How far apart are the two rows of each pair, measured in a hidden way? 0 means very close, and 30 very far. Two or three weighted sums of its numbers give each row a place; it is the straight-line distance between the places.
[124 109  28 -39 -78 -45 -57 -36 -29 -30]
[-41 -57 -55 -69 -44 -31  44  95 107  68] 8
[  8  10  36  47  12  14  -7 -33 -27 -32]
[ 28  39  37   5  -1 -29 -16 -37 -20 -15] 15
[-27 -55 -65 -62 -76 -63  -8  13  63 106]
[  6  50  65  52   4 -30 -42 -32 -22 -21] 13
[-13 -28 -41 -55 -43 -40  19  44  66 104]
[  8 -10   1  29  21   9  15  -1   0 -23] 3
[-31 -44 -60 -58 -61 -37  -3  65 127 103]
[  0   9  20  29  20  26   0  -2 -18 -21] 20
[-21 -45 -46 -27  27 117  91  22  -3  -5]
[-31 -47 -45 -66 -46  23 100 103  70  30] 7
[-14 -39 -50 -56 -38  19  91 117  99  47]
[-17   0  17  29  29  24   3 -23  -8 -30] 10
[ 17  12   6   5  21 -21 -11 -20 -17 -21]
[105 112  22 -59 -61 -72 -40 -26 -17 -31] 11
[ 10  21  40  65   1 -32 -28 -27 -18 -35]
[-26 -24 -21  43 103 107  50  -5 -16 -33] 13
[-29 -34 -62 -77 -75 -36  14  63 120 109]
[-16 -37 -60 -66 -37  30  95 100  33  -3] 24
[111 127  34 -56 -55 -69 -59 -40 -20 -27]
[ 42  47  26  41  25   9   0 -27  -5 -30] 16
[ -5  17  24  22  -6   3 -30 -16 -11 -19]
[ 20  12  27  30  -3  -8 -17 -28 -13 -28] 13
[  1  16  23  15  21 -19 -21 -28 -19 -32]
[  5   0  17  22  21 -20 -27 -27 -25 -12] 7
[ -2 -13  -3  30  24   3 -13 -18 -30  -8]
[-34 -30 -43 -58 -19  56 107 112  55  11] 15
[  1   3   9   7  29  32  13 -19 -14  -9]
[ -2   2  -5   2  27  -9 -20  -8 -18 -32] 21
[-28 -54 -42 -47 -42  14  82 110  94  34]
[-15 -55 -49 -44 -45 -21  19  39  68  89] 8
[-39 -26 -21  45 124  55 -31 -42 -16 -10]
[-12  21  22   6  15   0 -23 -11 -32 -17] 20
[ 88 127  77  -9 -62 -55 -49 -43 -39 -34]
[-14 -39 -32  -9   8 -25 -30 -32 -27 -30] 20
[  2  -6  24   9   2   4 -25 -11 -34 -16]
[-21 -34 -69 -70 -61 -32 -20  37  96 115] 21
[127 119  -9 -62 -65 -53 -35 -31 -35  -8]
[-17 -43 -12  64 122  72   6 -17 -36 -21] 22
[-11   7   8   7  34  24  15  -1 -19  -3]
[  6   2  10  29  25  35  14  -7   1 -26] 7
[ -8 -17  -7  12  29  14 -10  -8 -21 -11]
[-29 -55 -44 -78 -70 -56 -24  19  55  97] 14
[ -6  -1  31  37  18  -5 -21 -31 -19 -20]
[ 14  60  76  46  -6 -54 -30 -38 -13 -21] 14
[ 4 -5 -3 28 21 22 32 26 -4 15]
[-19 -29 -44 -52 -67 -45 -18  35  72 102] 13
[ -9  14  34  20  31   8 -12 -31 -33  -9]
[-21  -3  27  31  22  15  -4 -23 -20 -20] 2
[ -3 -23 -13   9  11  -5 -26 -30 -20 -28]
[-16   7  21  23  26  14   3 -23 -17 -32] 12
[-21 -51 -44 -65 -37  20 100 103  90  37]
[ 76 112  72 -16 -64 -53 -33 -22 -37 -20] 5
[ 41  54  31  10 -32 -24 -37 -18 -20 -25]
[  9   9  28  12  14  11 -16 -21 -27  -4] 9
[ 42  43  11  16  -1 -23 -29 -38 -29 -16]
[  6   0  19  37  33  23  22 -11  -1  -7] 17
[ 25  10  28  25  -3  -4 -15 -31 -26  -9]
[ -2   4  19  33  23  -8 -30 -28 -11 -14] 12
[-19 -29 -62 -48  18  95 119  53  -8 -14]
[-15  -9  16  38  51   7 -21 -27 -23 -34] 17
[  7   4  24  31   8  14  -7   0  -2 -19]
[-33 -27 -33 -16  -3  31  57  39  52  20] 11
[-36 -57 -44 -47 -50 -40   1  19  73 106]
[-18   5  12  19  17   7 -25 -33 -10  -7] 11
[-37 -43 -69 -73 -28  22  77 116  90  48]
[-28 -31 -51 -56 -60 -15  49 100  95  43] 7
[-13  -2   3  26  20  19  36  16   2 -13]
[-28 -48 -58 -51 -38  71 111  52 -16 -11] 19
[-14  19   6  26   3 -13 -10 -22 -19 -25]
[  4   7  13  22  10   3 -27 -24 -33 -32] 10
[ 55  40  33   6  14 -27 -22 -19 -10 -27]
[-32 -20   7  33  49  -8 -33 -22 -15 -31] 10
[-10   1  25   3   3 -10 -28 -24 -18 -16]
[-24 -54 -71 -60 -47   1  96 113  49 -10] 12
[ 14  39  34  25   9  -1 -27 -19 -27 -21]
[-15 -53 -63 -60 -68 -49 -24  14  55  93] 12
[-30   7  26  51  51   1 -34 -23 -22 -10]
[-10  -5  10   1  20  14 -24  -7 -32 -15] 9
[-12 -50 -51 -67 -19  47 103 108  83  37]
[ 10  14  22  16  13   2 -19 -20 -19 -15] 8
[ 53  53  17   5 -10 -44 -24 -17 -29 -28]
[ 48  45  35  -9 -22 -16 -39 -37 -35 -32] 13
[-33 -31 -42 -63 -24  41  93 117  80  28]
[ 63  29  31  14  -9 -39 -30 -21 -31 -20] 15
[-11  11   0  25  24   5  -6  -5 -14 -11]
[-15  15   6  29  26   7 -15 -16 -12 -14] 3
[-10  -9   7  18  32  42  32  12  -9  -3]
[-35 -38 -48 -50 -60 -35 -15   7  15  44] 13
[  8   7   7  23  22  27  -9 -10 -17  -2]
[-11  15  34  51  10 -38 -29 -20 -20  -5] 11
[-35 -35 -59 -68 -51 -31 -15  10  22  36]
[ -3  51  78  36  -4 -54 -36 -30 -36 -27] 20
[-14 -38 -44 -11  95 113  69  -9 -19 -29]
[10 17 13 30 29 37 15 14 10  5] 11
[ 19  23  34  27  15 -19 -38 -13 -17 -14]
[-20 -43 -60 -59 -58 -31  34  47  69  80] 14
[-19 -36 -60 -64 -47  20  85 106  95  46]
[ 20  30  28  22  14  13  -6 -26 -21 -26] 5
[-31 -48 -39 -44  15  97  99  68  17 -17]
[-35 -46 -61 -79 -72 -41 -35   7  61  95] 25
[-17  -5  -4   8   9   8 -24 -14 -22 -18]
[ -9  44  68  38  -4 -53 -45 -25 -38 -26] 13
[-8 -2 -1 28 15 33 -5 -9  5 -8]
[ 17  60  74  13 -32 -60 -54 -23 -17 -35] 10
[-42 -35 -71 -58 -75 -52 -27  24  55 105]
[ 61  43   7 -10 -18 -47 -47 -32 -14 -27] 16
[-15 -55 -54 -56 -12  61 108  82  30 -15]
[-29 -31   5  36  31  23   2 -18 -13 -14] 7
[-35 -41 -60 -59 -25  32 102 108  58  16]
[-37 -35 -50 -47 -36 -24  -5  -3  16  42] 16
[-37  -6  67 103  73 -16 -48 -45 -29 -13]
[-32 -31 -46 -51 -20   8  33  12  -7 -31] 12
[  6  42 116  85 -12 -37 -31 -31 -19 -10]
[ 15  34  75  46 -19 -38 -42 -32 -37 -24] 17
